128 stands for zero in the data rows.
Some points, one per row:
[149 150 149 128  87 126 124 104 148 151]
[163 134 158 115 103 148  99 116 109 162]
[125 136 133 157 160  81  84 197 167 119]
[175 136 181 141 132  87 115 142 180 110]
[128 132 116 138 142 111 136 132 135 116]
[123 140 144 151  95 148 107 134 111 161]
[111 121 132 135 145 112 151  91 115 107]
[ 95 135 102 126 125 139 115 112 123 114]
[ 85 100  88 105 177 141 211 126  94 103]
[ 99 117  22 129 157 181 184 104 103  91]
[ 68 101 115 146 141 152 175 159 124  81]
[141 144 157 127 123 138 113 125 111 110]
[ 87 110  72 161 102 154 116 131 101 151]
[129 114 114 124 115 130 139 133 145 114]
[130 177 116 103  90 149 162  85  86 162]
[100 126  92  99 107 198 160 112  82 129]
[ 87 104  94 141 119 167 149 110 112  83]
[145 142 150 143 137  80 130 130  67 143]
[131 176 131 124  98 132 131  94 102 169]
16 more points follow, each with its number after it:
[151  63 219 164  84  85  54 203 169 150] 0
[184  98 249 177  96  85  36 205 189 175] 1
[121 117  68  73 126 194 187 119 110 112] 2
[164 166 171 144 124  62 118 121 124 168] 3
[146 156 139 128 171 125 168  89  63 113] 4
[135 146 141 136 139  92 123 108 138 130] 5
[161 120 131 128 108 160 140 104 134  90] 6
[181 165 223 113  78 125 111 154 184 163] 7
[128 152 197  89 126 158 151 124 139 126] 8
[166 127 149 155 104  89  80 112 145 160] 9
[126 128 126 135 129 134 121 107 146 110] 10
[102 115  76  80 168 208 192  88  79 105] 11
[ 93 103 117 106 146 154 150 133 105  80] 12
[156 142 137 112 185 124 160  93  77 104] 13
[ 91 124 119 157 130  69  91 165 161 127] 14
[184 121 182 159  99  74  46 156 201 156] 15
Which of these numbered points is nearest to each point below, ignoring the direction in which the first points spread most? Its number follows each.
[120 124 126 153 158  72  79 173 174 118] > 14
[ 96 155  72  84 198 145 179 102  62 124] > 13
[ 54  54  87 115 175 185 199 139  97  44] > 12
[130 135 134 166  90 137  82 121 107 184] > 9
[116 113  92 143 143 129 100 116  96 143] > 9
[ 72 142  46 104 143 165 176 122  64 101] > 3
[170 118 161 126  97 123  70 135 127 167] > 9
[156 154 167 152 135  85 103 119 140 150] > 5
[117 127  90 115 145 152 169 137 170  79] > 10
[119 141 153  98 111 151 143 142 174 100] > 7
